Here are some numbered points:
[-0.82 -0.08  0.23 -1.12 -0.38  0.25 -0.63 -1.19  1.81 -0.39  1.79  1.87
 -0.36 -0.13 -1.71 -0.46 -0.95 -0.79  0.75  0.16  2.21 -1.48  0.51  0.89
  1.32] 0
[ 0.85  0.27  0.8  -0.55  1.19 -0.96  0.01 -0.47 -0.16 -2.02  1.75 -0.01
  0.29  1.33  0.54  0.85  0.8   0.31  0.47 -1.86  0.66 -0.47  1.17 -0.29
 -0.11] 1
[ 0.29 -0.2   0.43  0.99 -0.29  0.35  0.71 -0.48  0.08  0.41  0.85 -0.15
 -0.68  0.45 -1.31  0.04  0.22 -0.92  1.45  0.13 -0.4   0.47  0.23  0.38
  0.23] 2
[-0.11 -0.49  0.62 -0.4  -0.65  0.22 -1.42  0.97  1.97  0.23  0.42 -0.5
  0.35 -0.88 -0.41 -0.12  0.32  0.17 -0.75  0.65 -1.38 -0.76 -0.37 -0.47
  0.24] 3
[-2.07 -1.87 -0.13  1.   -0.98  2.33  0.53 -0.57  1.39  0.17 -2.75 -0.12
  0.4   0.34  0.33 -1.57  0.74  0.15  0.12  1.21  0.78 -1.09  0.14  0.54
  0.56] 4
[ 3.21  1.95 -0.58  1.06  1.19 -2.43  1.18 -0.5  -3.52 -1.19  1.68 -1.12
  2.82  0.64 -0.4   2.33  0.54 -1.37  0.21 -2.69  1.5   1.32 -0.67  0.77
 -0.97] 5
[-1.12 -0.5  -0.56 -0.75 -0.48  1.18 -0.89  1.48  0.34  1.02 -1.48  0.38
 -1.74 -0.68 -0.84  0.54  0.34 -0.26  0.77  1.09 -0.68 -1.09  0.26  0.92
 -0.48] 6
[-4.   -1.5   0.65 -0.22 -2.35  1.73 -0.94 -2.54  3.58  0.42 -0.41  2.53
 -2.44  0.18 -1.49 -0.01 -0.49 -0.63 -1.36  1.22  1.07 -0.3   1.67  1.34
  1.48] 7
[-1.31 -1.21  1.03 -1.51 -1.18  1.47 -0.63 -0.02  1.38  0.92 -0.25  0.85
 -2.5  -0.12  1.34 -1.92  0.07  0.05 -1.35 -0.21  0.39  0.58 -0.7   0.97
  0.39] 8
[-2.   -1.11  1.55  1.21 -0.77  1.59 -0.59  1.06  1.39  1.67 -2.15 -1.23
 -1.18  0.21 -0.52 -1.73 -0.03  0.19 -1.02  0.74  0.18 -1.23 -0.06  0.07
 -0.25] 9
[-1.06  0.25  0.57 -0.16 -0.71  1.23  0.64 -0.83  1.71 -0.49 -0.7  -0.03
 -1.05  0.95  0.5   0.93 -0.69 -0.8  -0.2   0.16  0.81 -0.45 -0.05 -0.54
  0.59] 10
[ 1.49  2.44  0.32  0.84 -0.27 -1.75  1.3  -0.27 -1.42 -1.39  2.36 -0.22
  0.6   0.5  -1.82  1.82 -0.27  0.14  0.5  -3.75  2.31  1.87 -0.71  0.03
 -0.93] 11
[ 1.51  1.56 -1.57  0.88  0.78 -2.19  0.17  0.42 -0.99 -0.46  1.94  1.1
  0.59  0.82 -0.28  2.36  0.03 -0.88 -0.78 -2.84  0.63  1.21  1.31  0.16
 -1.26] 12
[-1.72 -1.81 -0.24  0.74 -1.11  0.72 -1.5  -0.03  1.72  0.08 -0.57  1.26
 -1.07 -0.63  0.17 -0.79  1.02 -0.07  0.58  0.87 -1.03 -0.69  1.27 -0.14
  1.1 ] 13
Which three points above are nearest to each new point, looking only along the 2 directions in which the numbered points spread most? Their numbers follow each, nearest first.
[ 1.42  0.74  0.71 -1.56  1.01 -0.21 -1.43 -0.33  0.83  0.31  0.76  0.03
 -0.99  1.38  1.09 -0.14  0.61  0.22 -0.37  0.83  0.68  0.11  0.92  0.54
 -0.41] 2 10 3
[-0.77 -1.98  1.42  0.51 -1.46  0.98 -0.46  0.26  0.59  1.47 -2.82  0.64
 -1.64 -0.3   0.4  -0.52  1.3   1.66  0.95  2.35 -2.33 -1.02 -0.13  0.54
 -0.14] 9 4 6
[-1.39 -4.45  0.18  0.   -0.71  2.07 -1.79 -0.27  2.17  3.05 -2.6  -2.47
 -1.21 -1.08  1.48 -1.34  0.68  1.34  0.71  3.18 -4.01  0.12  0.88  0.91
  1.09] 9 4 6
[ 1.2   2.07 -0.13  0.5   1.13 -3.37  0.19  0.94 -0.54 -0.47  2.68  0.44
  0.72  1.29 -0.72  0.38 -1.25 -0.51  0.36 -2.58  1.04 -0.1  -1.08  0.33
 -0.63] 12 11 1
[ 1.19  2.56 -0.55 -0.46  0.46 -1.74  0.47 -0.02 -1.59 -0.67  1.61 -0.27
  1.12  0.64 -1.46  1.21 -0.43  0.33  0.16 -2.15  0.32  0.98  0.26  0.88
 -0.5 ] 12 11 1
[ 0.49  1.15 -0.32 -0.29 -0.38 -2.04 -1.39  0.19 -0.95 -0.61 -0.86 -0.33
 -0.09  0.58  0.16 -1.15  0.64  0.25  1.39 -1.81 -0.25 -0.08 -0.01 -1.42
 -0.19] 2 1 3
[-0.7  -1.91  0.53 -0.65 -1.36  1.63  0.61  0.34  2.71  0.5  -1.44 -1.83
 -0.64 -0.42  0.32 -0.7   0.56 -0.39  0.2   1.4  -2.07 -0.24 -0.13  1.26
 -1.58] 9 4 6
[-0.72 -0.87  1.37  0.89  0.12  0.8  -0.47  0.58  0.62  1.71 -2.86  0.03
 -1.04 -0.88 -0.45 -1.18  0.16  0.7  -0.13  2.06 -0.13  0.77  0.02  0.28
  0.38] 9 4 6
[-0.01 -0.38 -1.03  0.43  0.77  1.56 -0.67  0.83 -1.7   0.1  -1.35 -2.18
  0.74 -0.01  1.09 -1.09  0.68 -0.57  0.03 -0.48 -1.15  0.36 -2.16  0.75
 -0.91] 3 6 2
[-1.92  0.61  0.06 -0.02  0.09 -1.2  -0.14 -0.27 -0.89 -0.36  0.94  0.65
  2.07  0.05 -0.02 -0.71 -0.64 -0.14  1.04  0.65  0.79  0.18  0.2   0.47
 -0.87] 2 1 10
[ 0.29 -0.38  0.24  0.02  0.62  0.82  0.6   0.71  0.31  0.78 -2.5   0.66
  0.86 -1.1   0.4  -0.92  0.35 -0.29 -0.43  0.53 -0.78 -0.06  0.19  0.34
  0.41] 3 6 9
[-1.22 -0.28  0.33  2.2   0.3   0.3  -0.2  -0.64  1.39  0.16 -0.19  0.16
 -0.64 -0.06 -0.81 -0.19  0.27  0.05 -0.83  2.06  0.88 -1.32  1.29  0.29
  1.41] 10 8 13
[-2.56 -3.14 -0.91  0.09  1.56  2.29 -0.66  0.    0.78  2.43 -2.89 -0.96
 -0.12 -0.67  2.22 -1.3   0.23 -0.21  0.05  1.04 -3.05  0.69 -0.73  0.42
  0.27] 9 4 6
[ 0.61  1.67 -0.45 -0.39  1.16 -1.95  0.55  1.24 -5.24 -0.32  0.86 -0.4
  1.2  -0.06  0.25  1.64  0.47 -0.04  0.04 -2.51  1.05  2.63 -0.41  1.13
 -2.45] 5 12 11
